In the data rows, 128 means zero.
Some points, one per row:
[127, 140, 123, 133, 138, 122, 105, 126, 147, 130, 127, 128, 115, 114, 66, 127, 136, 135, 111, 143, 122, 138, 130, 114, 115, 132, 114, 131, 134, 151, 186, 127]
[112, 132, 127, 143, 119, 105, 122, 114, 140, 120, 149, 138, 113, 131, 123, 118, 151, 128, 98, 142, 126, 136, 116, 122, 149, 127, 117, 136, 120, 138, 129, 124]
[119, 129, 131, 148, 135, 99, 115, 121, 140, 132, 135, 160, 118, 101, 107, 125, 144, 150, 93, 131, 139, 137, 120, 122, 128, 106, 111, 151, 152, 130, 167, 102]
[139, 145, 139, 167, 122, 104, 109, 131, 139, 122, 151, 122, 131, 122, 103, 112, 181, 128, 95, 156, 139, 145, 112, 124, 127, 119, 118, 134, 133, 137, 148, 122]
[124, 128, 117, 121, 115, 115, 106, 119, 131, 144, 144, 134, 126, 142, 110, 123, 144, 123, 122, 126, 116, 136, 120, 103, 129, 126, 97, 115, 125, 132, 142, 134]
[154, 158, 148, 166, 143, 118, 110, 128, 137, 136, 140, 147, 111, 113, 110, 114, 152, 123, 80, 133, 134, 144, 117, 103, 129, 125, 102, 139, 141, 131, 167, 120]
[125, 151, 132, 131, 119, 120, 115, 118, 119, 123, 117, 121, 130, 123, 107, 123, 135, 135, 135, 147, 120, 129, 111, 126, 137, 132, 123, 128, 112, 120, 142, 125]
[80, 45, 98, 46, 99, 165, 120, 139, 90, 132, 78, 113, 144, 161, 191, 165, 26, 183, 184, 89, 116, 109, 151, 128, 133, 139, 175, 115, 97, 98, 65, 151]
[122, 160, 148, 153, 164, 126, 133, 128, 151, 122, 125, 137, 135, 117, 98, 107, 156, 108, 124, 142, 139, 117, 127, 125, 135, 115, 115, 141, 151, 135, 147, 116]
[195, 184, 160, 170, 219, 169, 166, 183, 138, 125, 94, 132, 139, 131, 109, 103, 156, 61, 134, 123, 154, 127, 138, 129, 112, 112, 103, 128, 168, 128, 138, 129]
[96, 128, 117, 118, 104, 106, 107, 114, 111, 122, 148, 135, 123, 126, 111, 132, 135, 115, 126, 138, 103, 127, 115, 127, 113, 128, 137, 121, 116, 126, 99, 121]
[114, 112, 119, 125, 113, 116, 110, 117, 135, 128, 137, 133, 123, 114, 113, 125, 133, 132, 115, 144, 130, 142, 96, 127, 126, 126, 147, 132, 132, 123, 130, 120]
[128, 103, 116, 122, 105, 116, 107, 125, 126, 136, 133, 130, 122, 122, 112, 133, 138, 121, 121, 137, 113, 140, 118, 141, 121, 130, 122, 133, 134, 133, 132, 119]
Then 10 other points, each followed by its number:
[130, 141, 135, 159, 126, 106, 134, 119, 124, 121, 151, 121, 119, 140, 108, 122, 145, 118, 92, 148, 125, 144, 104, 131, 121, 147, 111, 131, 131, 130, 148, 118] 0
[124, 140, 142, 139, 121, 111, 83, 120, 140, 126, 146, 128, 116, 114, 78, 120, 144, 139, 91, 148, 133, 138, 109, 138, 131, 124, 113, 125, 117, 134, 160, 128] 1
[170, 170, 150, 164, 185, 159, 145, 156, 156, 134, 135, 138, 133, 127, 103, 99, 150, 92, 110, 110, 140, 123, 132, 133, 113, 113, 124, 143, 149, 137, 145, 126] 2
[133, 116, 129, 145, 137, 135, 136, 128, 133, 125, 139, 120, 99, 109, 104, 121, 161, 128, 109, 129, 126, 130, 112, 123, 104, 126, 117, 133, 140, 131, 153, 130] 3
[139, 144, 135, 153, 153, 116, 126, 128, 136, 122, 144, 122, 136, 115, 106, 116, 147, 112, 104, 132, 133, 145, 124, 127, 124, 129, 121, 127, 137, 146, 152, 122] 4
[118, 143, 123, 123, 115, 111, 111, 119, 148, 136, 144, 131, 122, 122, 121, 124, 150, 135, 126, 140, 128, 122, 132, 118, 134, 129, 111, 138, 119, 123, 126, 119] 5
[138, 147, 130, 156, 151, 144, 113, 153, 139, 126, 115, 135, 111, 117, 98, 111, 155, 112, 115, 141, 134, 134, 117, 125, 125, 130, 105, 134, 145, 124, 152, 107] 6
[114, 131, 125, 123, 122, 115, 103, 122, 130, 132, 137, 129, 120, 112, 112, 131, 142, 129, 115, 144, 137, 117, 114, 120, 128, 140, 120, 126, 120, 135, 110, 122] 7
[108, 124, 122, 111, 95, 108, 105, 117, 126, 124, 129, 147, 104, 125, 108, 131, 139, 132, 114, 141, 122, 137, 122, 152, 116, 116, 117, 148, 111, 128, 135, 121] 8
[255, 189, 169, 190, 223, 163, 170, 200, 171, 95, 82, 127, 129, 129, 106, 96, 165, 40, 137, 124, 169, 120, 135, 132, 105, 84, 92, 122, 206, 161, 156, 131] 9
Which three of these numbered points are nearest to each point below by angle, seen from the average point of the first points? Their numbers follow each, nearest first.
[126, 158, 123, 126, 128, 121, 114, 123, 134, 149, 130, 150, 114, 110, 107, 115, 152, 140, 107, 138, 136, 135, 127, 134, 130, 141, 105, 151, 123, 113, 136, 121] > 5 8 1
[129, 135, 134, 158, 130, 115, 105, 127, 138, 132, 137, 140, 127, 111, 121, 119, 153, 130, 96, 137, 129, 133, 126, 123, 125, 127, 118, 128, 146, 169, 153, 116] > 4 1 0
[141, 148, 132, 139, 139, 117, 101, 120, 130, 128, 138, 129, 135, 133, 117, 112, 144, 127, 112, 135, 128, 133, 117, 127, 126, 132, 123, 131, 143, 141, 156, 126] > 4 0 1
[153, 123, 140, 147, 112, 114, 86, 116, 136, 127, 143, 135, 109, 126, 111, 142, 139, 128, 103, 132, 123, 122, 122, 132, 136, 124, 120, 126, 136, 135, 142, 114] > 1 8 0
[146, 152, 160, 149, 173, 164, 130, 148, 143, 132, 132, 149, 140, 123, 91, 98, 154, 105, 122, 119, 141, 140, 110, 114, 131, 130, 110, 143, 150, 140, 166, 121] > 2 9 6
[228, 170, 154, 180, 187, 131, 128, 165, 154, 142, 106, 132, 137, 127, 114, 99, 159, 84, 125, 146, 150, 143, 134, 124, 118, 125, 98, 117, 175, 145, 162, 127] > 9 2 6
[127, 136, 121, 151, 127, 104, 120, 121, 144, 123, 179, 133, 122, 113, 120, 121, 147, 139, 98, 148, 131, 142, 103, 101, 131, 139, 113, 163, 123, 136, 147, 131] > 0 1 5
[116, 130, 125, 101, 117, 116, 129, 117, 120, 129, 127, 115, 122, 127, 102, 113, 135, 132, 124, 120, 110, 154, 103, 128, 129, 132, 127, 112, 103, 127, 139, 126] > 8 7 1
[159, 153, 145, 174, 147, 129, 130, 128, 128, 121, 128, 127, 143, 111, 106, 107, 159, 117, 100, 147, 141, 143, 125, 111, 119, 127, 104, 126, 144, 149, 151, 129] > 4 9 2
[134, 146, 135, 157, 157, 140, 117, 144, 133, 125, 127, 140, 125, 111, 93, 109, 139, 123, 112, 142, 124, 142, 135, 109, 132, 133, 112, 141, 150, 140, 148, 122] > 6 2 9
[126, 126, 129, 169, 132, 105, 90, 121, 133, 122, 147, 145, 113, 113, 112, 145, 125, 140, 115, 153, 125, 144, 128, 121, 132, 132, 126, 126, 129, 120, 140, 134] > 1 0 7
[190, 164, 146, 177, 165, 137, 118, 155, 150, 126, 116, 131, 144, 113, 106, 117, 162, 93, 115, 154, 136, 132, 125, 119, 111, 118, 97, 132, 166, 141, 150, 131] > 9 2 6
[128, 148, 133, 153, 141, 108, 110, 134, 136, 131, 133, 125, 125, 101, 90, 111, 138, 123, 111, 143, 127, 160, 118, 112, 125, 132, 110, 132, 143, 139, 149, 126] > 4 1 6
[142, 148, 141, 142, 151, 131, 128, 146, 145, 131, 159, 143, 126, 143, 109, 110, 146, 106, 136, 134, 169, 136, 133, 131, 119, 127, 110, 135, 142, 136, 145, 120] > 2 9 4
[114, 117, 115, 120, 99, 125, 95, 111, 126, 128, 146, 123, 111, 110, 122, 130, 126, 146, 106, 125, 127, 133, 126, 122, 134, 132, 131, 119, 88, 132, 112, 124] > 7 8 5
[120, 132, 131, 133, 115, 118, 105, 125, 127, 140, 123, 137, 124, 120, 121, 121, 137, 134, 112, 140, 140, 122, 120, 122, 127, 125, 127, 127, 121, 123, 137, 132] > 7 8 5
[162, 156, 148, 166, 175, 127, 120, 149, 137, 147, 124, 133, 127, 125, 108, 102, 127, 80, 91, 136, 144, 123, 127, 126, 125, 128, 120, 109, 134, 136, 161, 123] > 2 9 4
[135, 147, 129, 149, 134, 130, 110, 149, 141, 125, 137, 131, 128, 107, 109, 109, 153, 119, 119, 134, 134, 146, 111, 127, 124, 136, 110, 133, 136, 138, 151, 124] > 6 4 2
[114, 138, 110, 130, 122, 128, 113, 106, 128, 145, 148, 147, 121, 113, 105, 115, 157, 123, 129, 144, 114, 130, 114, 124, 121, 131, 108, 129, 135, 134, 140, 123] > 5 7 8
[163, 165, 146, 175, 153, 114, 119, 143, 147, 127, 131, 107, 131, 132, 110, 125, 163, 113, 112, 154, 148, 130, 119, 122, 109, 119, 105, 157, 166, 137, 158, 124] > 9 4 2
[115, 135, 127, 119, 124, 123, 108, 128, 133, 129, 136, 129, 121, 120, 112, 123, 131, 128, 114, 153, 127, 128, 97, 124, 127, 130, 123, 132, 133, 136, 137, 131] > 7 1 8
[171, 172, 149, 162, 199, 178, 127, 160, 147, 126, 115, 126, 146, 107, 80, 96, 163, 82, 117, 130, 145, 129, 124, 146, 105, 128, 98, 138, 143, 138, 158, 141] > 2 9 6
